In the rows, 128 means zero.
which system made each run:
z_755, trace 1 (8 x 26):
[[138 162 130 130 113 114 110 114 132  99 140 135 144 166 147  92  79  54
  143 133 131 126 158 123 135 134]
 [105 153 126 121 145  82 126  78 118 148 123 123 111 107 143 135 183 137
  156 159 110 135 149  96  95 101]
 [106  82 103 132 141 144 125 176 122 144 104  75 116 131  99 152 126 182
  129 115 144 153 101 122  98 132]
 [157 137 114 132  98 149 146 170  84 121 155 129 117 150 102 120  80  89
  101 120 147  94 115 167 148 137]
 [139 169 166 130 133  89 118  72 106 130 132 182 136 123 149 119 148 108
  109 145 151 145 131 160 180 113]
 [ 85 101 151  98 149 125 106  88 178 130 103 135 138 146 108 110 126 160
  162 116 132 182 149 102 127 119]
 [125 131  65 126 130 153 113 155 133 124 128  77 116 167 139 121  97 103
  150 127 110 120 155  99  61 118]
 [146 153 107 155 115  79 148 151  63 137 138  86  92  92 125 145 151 115
  122 162 133 109 102 137 106 137]]
z_814, trace 2 (8 x 26):
[[ 75 108 154 139 173 106  68 141 123 163  62 120 146 150 169 145 161 181
  119 127 167 201 111 127 135  94]
 [107 109 117 102 116 127 150 133 119  95 143  77 150 152  32 111  55  95
  180 121 143 133 145  83 109 154]
 [146 178  64 146 126  98 105 141  62 163 127 106  57 154 171 127 144 104
  108 156 138 132 131 180  97  92]
 [104  95 199 136 121  62 135 122 117 123 107 128 114  83  73 118 134 158
  131 131 165 179  86 153 190 165]
 [ 77 131 129  75 141 170 112 145  92 164 128 161 146 206  99 114  88 111
  129 109 151 117 161 141 143  68]
 [157 170 102 159 143  75  90  77 129  87 114  92 141 155 151 117 100  87
  150 154 169 206 141 121 119 146]
 [ 60 104 135  98 121  74 133 135 120 163 111  99  45 107  98  96 154 149
  171 143  97 134 142 121  89 114]
 [114 112 121 153 140 126 112 210  58 142 100  76 154 157 106 155  97 140
  100 126 188 151  82 143 135 126]]
z_454, trace 3 (8 x 26):
[[ 90 108 172 124  97 104 160 215  63 152 134 109 116  93  84 125 120 113
  119 133 117  58  91 127 140 131]
 [154 156 127 115 153 169 138 103  72 141 149 179 188 163 100 175 125 136
   82 122 191 129 117 157 179  96]
 [139 132 149 107 129 103 113  33 193  95 126 174 105 137 112  85 112 123
  155 123 138 200 156 150 167 151]
 [ 65 123 129 127 134 103  69 164 153 151  85 100  93 163 199  82 122 106
  160 133  95 140 159 106  81  97]
 [118 132 109 152 143 105 149 165  76 122 129  39 172 101 105 178 143 126
  153 157 128 101 108  51  68 135]
 [168 125  74 113 114 155 185 130  68 148 171 125  71 111  52 162 139 164
   99 127 151 106 105 186 133 129]
 [144 113 181 139 112 121 105 138 130 118 111 180 121 140 124  98  92 127
   83 104 180 176  94 214 226 152]
 [ 73 160 197  92 133 102  92  78 146 130 119 187 175 173 158  79 108  63
  163 128 118 125 182  96 160  90]]
z_755, trace 4 (8 x 26):
[[151 138 138 157  89  92 157 186  67 113 148  94 116  97  97 124 100  83
  117 143 137  87  93 142 138 164]
 [120 146 172 110 140 132 137 100  85 167 134 204 144 124 129 149 170 151
   88 129 151 116 117 166 190  90]
 [131 105 145 118 145 149 105  77 194  94 110 147 169 160 109 115  87 142
  143 102 160 202 140 119 161 151]
 [119 144  86 106 115 134 115 113 167 124 137 117  84 159 160  83 109  81
  173 132  74 106 185 103  70 114]
 [117 144 113 168 139  73 119 165  80 146 105  56 121  92 163 159 175 132
  136 164 122 120 105  89  72 124]
 [120  90 138 114 116 151 179 178  75 152 142 122 123  98  43 161 136 179
  100 114 153  98  80 151 151 133]
 [177 146 133 132 123 174 117 121 123 117 142 192 153 171 139 124  85 113
   71 102 177 144 114 199 200 129]
 [121 151 175 108 124  80 107  36 184  95 126 176 130 135 141  72 115  82
  167 135 115 166 173 115 160 139]]
z_554, trace 5 (8 x 26):
[[128 160 104 119 150 150  99 100 129 177 120 176  99 153 208 137 182 147
  100 134 114 124 151 158 118  67]
 [ 99  83 172 145 134 100 116 140 172  93  95  86 175 106 107 121 105 143
  158 122 140 172 108  71 128 177]
 [131 144  71 104 117 171 157 159  93 160 163 120  94 140 123 138 134 113
  128 132  88  48 147 125  77  96]
 [173 134 139 183 129  80 112 129 106 105 111 106 130 101 139 141 131 136
   97 140 181 183  77 166 167 168]
 [ 92 111 170  67 110 152 155 107 141 145 153 195 115 137  78  95 115 127
  136 106 105  92 153 141 163 109]
 [156 155 101 155 159 158  78 119 147 117 108 124 189 173 203 151 123 120
  111 123 148 159 134 109 116 110]
 [106 119 140 119 115  78 154  97 157 112 137 100  99  80  95 106 144 123
  185 147  84 121 145  76  92 158]
 [120 113  99 144 132 153 116 204  91 175 111 109  93 129 167 152 158 167
   84 124 128 109  96 162 108  99]]
z_814, trace 6 (8 x 26):
[[152 106 116 141 134 162 110 128 166 107 114 126 146 150 128 129  98 150
  115 105 153 173 115 141 143 151]
 [119 141 137 115 104 119 130 132 144 119 140 136 114 134 143  91 109  79
  152 130  91  91 155 113 117 129]
 [125 142 124 150 148 111 113 131 109 146 111 113 143 111 168 159 174 146
  121 146 129 133 114 106 110 112]
 [131  97 123 112 121 149 161 130 136 117 142 117 127 111  65 140 117 157
  133 114 131 125 114 121 128 152]
 [152 144 109 136 114 157 117 151 120 134 136 148 113 157 162 117 107 105
   97 120 130 110 129 166 138 117]
 [132 140 173 133 126  94 126  91 146 111 125 154 150 104 141 118 140 113
  135 140 126 138 128 114 155 143]
 [ 96 114 119 104 145 156 123 125 143 152 120 130 138 142 129 139 146 156
  142 121 109 122 147  98 100  97]
 [160 120  92 156 123 139 127 151 135  98 128  83 136 129 128 141 104 122
  127 125 136 137 113 116 104 159]]
z_629, trace 7 (8 x 26):
[[158 128  62 140  87 136 130 163 157  86 150  67  77 152 120  86  54  68
  158 123  98 113 150 125  74 169]
 [134 174 144 160 121  57 115 143  64 164 117 139  76  89 193 129 190 111
   95 167 123 109 104 173 139 102]
 [ 93  88 191  90 140 140 169 117 103 145 134 165 168 104  32 156 143 184
  121 112 162 130  99 127 186 130]
 [153 144  87 104 136 202 107 103 162 103 148 150 171 214 130 116  59  91
  128  98 142 140 173 128 127 114]
 [143 147 135 172 125  58  90  97 181  95 101 100 105  98 202  93 144 100
  156 153 103 170 136 104 102 159]
 [ 61  93 136 110 136 122 142 177  99 188 109 100  88  94 119 144 188 183
  137 135  90  90 115 102  87  94]
 [169 127  83 140 127 167 159 175  57 117 151  95 161 149  63 169  82 126
   94 121 183 115  94 146 138 140]
 [172 171 136 114 101 107 135  57 136 102 162 191  89 138 118  84 101  74
  119 131 136 137 150 194 182 147]]
z_925, trace 8 (8 x 26):
[[120 144 167 126 143 108  89  76 153 108 110 166 169 160 145 104 104 106
  133 125 160 183 145 131 173 124]
 [ 63 128 152  92 144 101 124 104 135 145 117 118 139 130 116 117 149 126
  183 141 101 119 165  64  91  97]
 [129 136  65 161 143 116 112 171  89 142 110  47 113 134 152 159 142 135
  133 153 133 132 117 106  60 118]
 [169 123 112 151  90  96 162 155  92 114 149  99  64  89  84 121 115 124
  112 135 144 125  90 181 143 174]
 [127 127 160 107 126 145 125 118  99 145 129 194 127 159  95 121 107 137
   86 110 181 150 114 202 211 114]
 [103 134 167  93 152 133 114  55 164  99 125 160 205 167  97 118  96 107
  164 117 151 166 166  82 155 122]
 [ 79 152  90 111 154 104  98  96 142 148 112  96 107 152 167 116 155 114
  184 152  89 134 184  70  51  82]
 [125 119 100 184 120  64 121 203  84 135 102  26  80  88 148 143 148 134
  133 161 124 135  87 116  69 150]]
z_925, trace 9 (8 x 26):
[[146 179  78  97 148 134 137  27 128 110 163 141 145 168 105 135 118  95
  164 142 137 148 185 100 104 108]
 [ 95 126 121 147 140  57  74 113 151 141  77  92  66 125 177  97 156 146
  160 149 123 205 138 131  92 123]
 [ 75  98 147 130 106  92 143 226  59 150 114  65 110 113  72 125 106 118
  138 136 135  96  94 117 113 134]
 [187 171  82 134 128 142 157 114  39 124 169 130 140 150  80 169 113 112
   93 141 188 126 113 172 151 118]
 [140 126 145 111 135  98 113  36 167 108 120 171  99 135  92  97 120 146
  140 122 168 219 139 176 180 151]
 [ 29 109 171  85 145 113  82 139 135 155  91 131 141 186 119  84  97 113
  171 119 131 152 166  97 126  82]
 [117 175  93 147 145  82 126 135  65 124 131  53 163 134 132 155 132  78
  165 173 132 107 144  55  63 113]
 [159 137  71 150 118  75 153 119  76 144 134  76  29  84  99 148 172 163
  124 160 140 154 102 179  98 143]]
z_554, trace 10 (8 x 26):
[[101 122 123 155 107  64 116 193  86 143 106  65  67 112 135 105 122 113
  143 151 125 131 106 138  97 139]
 [105 131 157 114 122 114 150 163  36 158 138 138 134 131  67 144 119 127
  102 132 174 108 100 161 171 107]
 [155 146 111 104 146 155 128  63 121 115 142 171 155 181  82 135  93 129
  119 115 189 181 146 163 171 121]
 [106 142 121 107 141 110  81  64 186 123 110 142 107 173 163  79 114 104
  172 128 115 181 184 119 112 106]
 [ 57 124 132 135 148  85  90 167 116 156  87  71 129 132 171 125 153 129
  166 149 106 130 141  67  67  97]
 [112 114  96 135 128 108 162 187  44 143 131  45 117 111  57 168 126 149
  135 147 153 117  93 112  90 133]
 [165 137  96 123 108 125 150 132  61 135 150 137  70 154  59 124  91 124
   96 120 187 153 108 224 175 136]
 [113 154 173 101 134 112  91  67 134 123 123 207 139 185 131  79  86  87
  122 118 168 179 160 177 203 104]]
z_629, trace 11 (8 x 26):
[[179 139 100 159 130 164 109 129 162 103 127 129 149 140 181 137 115 118
  105 119 126 133 121 134 124 146]
 [129 114 154 134 103 113 142 134 163 122 132 134 101  78 149 112 152 129
  135 129  76  95 120 111 122 151]
 [135 121 122 131 135 174 139 165 112 153 134 137 154 120 150 165 154 156
   94 119 117  82 109 123 122 109]
 [179 121 119 138 110 156 162 120 146  91 158 135 146 106 103 139 105 121
  117 117 125 109 112 128 143 172]
 [149 137 134 127 117 155 122 118 164 135 135 179 111 125 184 113 144 124
  107 117  95 103 138 152 141 119]
 [130 107 165 148 131 139 130 148 161 117 117 131 175  96 154 144 143 146
  119 119 112 110 108  92 136 150]
 [150 124  95 118 121 177 156 135 148 124 157 126 135 120 131 146 135 129
  130 120  90  72 136 100  91 131]
 [181 129 106 164 118 147 135 148 135 118 135 129 117 102 162 147 139 141
   92 124 124 118  98 155 131 154]]
z_454, trace 12 (8 x 26):
[[132 124 119 126 106 172 139 184 127 124 148 119 151 142 138 126  97  92
  122 116  99  61 131 107 110 128]
 [184 159 116 155 133 138 146  95 119 116 148 148 152  99 157 167 164 132
   97 140 130 112 114 127 136 138]
 [124  91 151 106 117 156 140 114 185 134 130 171 101 105 124 111 146 168
  124 104  99 124 126 144 150 138]
 [132 121 128 136 127 169  99 164 164 114 118 130 169 158 178 116  94 106
  120 107 115 113 134 109 122 128]
 [159 157 118 140 122 123 149  97 141 107 154 124 146  95 154 146 154 103
  137 148  92  91 139  82 100 140]
 [139 102 104 129 129 165 141 144 152 150 128 132  94  99 143 149 170 188
  104 116 101 112 110 143 108 127]
 [151  96 150 138 107 171 142 173 155 100 136 137 161 122 120 125  88 123
  106  99 128 103 101 131 155 165]
 [163 169 134 128 118 151 132  96 138 119 157 182 152 132 175 126 136  86
  110 130 106  83 149 128 146 114]]

runs to name:
trace 13 (2 x 26):
[[169 161  95 123 105 145 165 105 116 103 177 130 130 124 109 126 105  74
  138 136 104  73 150 115 110 141]
 [136 137 137 153 140  95 114 109 128 149 107 142 100  92 181 140 193 166
  106 144 124 150 107 150 132 118]]
 : z_755
trace 14 (2 x 26):
[[ 91 118 111  94 128 168 135 174  87 167 135 126 117 168  94 129 108 131
  122 115 134  95 138 138 114  88]
 [175 167 104 158 134 104 119 106  83 106 135 117 144 143 124 141 105 101
  108 145 182 163 114 154 148 141]]
 : z_755
trace 15 (2 x 26):
[[106  84 160  92 151 189 124 124 149 156 113 192 149 152 103 141 132 200
   95  89 159 156 116 163 183 106]
 [136 127 133 133 117 156 109 139 182  72 130 113 194 166 140  99  50  64
  152 108 120 123 153  79 122 162]]
 : z_629
trace 16 (2 x 26):
[[ 73 102 102 124 159 163  81 180 145 163  85  91 142 174 182 136 131 157
  136 114 112 138 142  86  68  82]
 [169 146 100 169  92  99 157 168 109  88 155  61 125  84 130 132 109  72
  141 152  98  81 110  93  86 175]]
 : z_925
trace 17 (2 x 26):
[[102  95 173 122 102  85 150 127 157 135 123 130  72  60 114 101 163 150
  152 133  82 112 115 121 128 157]
 [119 111 116 129 138 188 119 206  90 160 120 123 158 163 136 160 116 151
   83 105 152 101 103 144 131  97]]
 : z_925
trace 18 (2 x 26):
[[152 178  86 120 144 114 140  64  86 151 153 150  92 129 135 151 176 134
  119 156 136 131 144 151 117  93]
 [ 96  80 159 129 137 109  96 132 167 131  85 121 111 131 118 105 117 174
  138 107 154 207 111 146 152 147]]
 : z_554
trace 19 (2 x 26):
[[124  79 102 109 118 176 132 118 239 109 128 118 102 120 131 101 118 153
  168 101  63 123 159  88  76 155]
 [171 133  82 178 106 157 121 218 133 116 135  78 128 121 202 138 115  98
  102 129  92  69 103 116  78 147]]
 : z_454
trace 20 (2 x 26):
[[128 136 169 140 116  96 136 119 142 100 133 123 170  98 138 121 125  91
  149 140 110 107 128  78 132 156]
 [117 130  99 112 142 151 138 129 112 171 134 132 101 120 143 154 179 166
  117 133 107 102 131 130  99  92]]
 : z_925
trace 21 (2 x 26):
[[ 83 135 174  98 151 122 138 104  91 166 124 166 163 124 108 150 169 152
  125 134 139 116 130 111 152  84]
 [140 117  78 130 152 156 123 111 151 109 121  80 155 150 106 152 113 148
  150 124 143 163 138  89  88 137]]
 : z_925
trace 22 (2 x 26):
[[145  92 100 127 105 126 159 112 190 110 139 102  60  76 101 109 139 156
  160 126  77 125 129 118  87 178]
 [122 119 133 142 115 158  95 219 103 161 111 137 108 160 183 115 110 123
   77 111 133 103 105 183 145 103]]
 : z_925
trace 23 (2 x 26):
[[153 146 102 150 120  88 125 101 137 111 130 104  86 107 146 115 135 112
  144 150 115 145 135 128 102 151]
 [ 88 108 166 121 123 110 122 168 108 162 109 136 100 113 134 117 147 150
  116 126 122 118 110 146 142 112]]
 : z_554
trace 24 (2 x 26):
[[175 135  86 155 155 139 109  98 134 105 118 107 154 152 127 155 109 147
  116 128 182 199 114 140 133 149]
 [104 113 138 100  95 108 138 127 153 129 137 138  60 123 109  71 107 104
  160 123  90 115 151 140 122 142]]
 : z_814
trace 25 (2 x 26):
[[130  70 109 132 142 204 129 197 134 123 113  98 178 157  87 162  83 177
  104  88 164 141  93 126 132 142]
 [177 174 100 134  84 120 143 117 133  86 172 130 108 139 137  88  74  34
  139 137 100  84 155 135 120 158]]
 : z_629
trace 26 (2 x 26):
[[ 93  95 142 133 105  81 122 155 157 118 108  84  75 101 119  84 115 122
  167 132  95 139 126 108 100 161]
 [106 150 111 127 137 129 127 177  46 175 130 113 124 141 141 155 151 124
  105 145 135  85 117 132 106  77]]
 : z_629
trace 27 (2 x 26):
[[183 160  59 134 115 143 117  85 164 116 148 142  64 147 177 104 125 103
  128 129 101 137 163 165 100 131]
 [ 93 105 206 150 115  74 100 166 143 136  88 137 118  92 168  98 144 133
  120 127 120 142  99 139 166 141]]
 : z_925
trace 28 (2 x 26):
[[111 131 143 132 127  99  92 147 102 146 101 139  96 157 142 101 110 121
  110 126 161 168 120 180 161 113]
 [ 99 131 172 110 129 101 141 111  98 117 134 129 172 132  70 127 109 108
  149 134 154 132 129  97 154 130]]
 : z_925
trace 29 (2 x 26):
[[154 125  85 149 132 116 143 126 117 103 131  66 125 120  92 144 114 134
  144 140 148 154 116 109  99 160]
 [122 127 123 118 110 127 136 160  95 163 136 144  66 126 128 115 139 134
  103 127 121 107 113 181 136 109]]
 : z_755
trace 30 (2 x 26):
[[105 124 113 137 115  87  91 166 107 150 101 104  53 152 150  87 109 118
  126 131 137 164 126 179 121 118]
 [ 82 140 183 125 125  69 128 146  56 146 119 122 147 126  92 125 121 103
  137 146 157 125 117 120 154 114]]
 : z_629
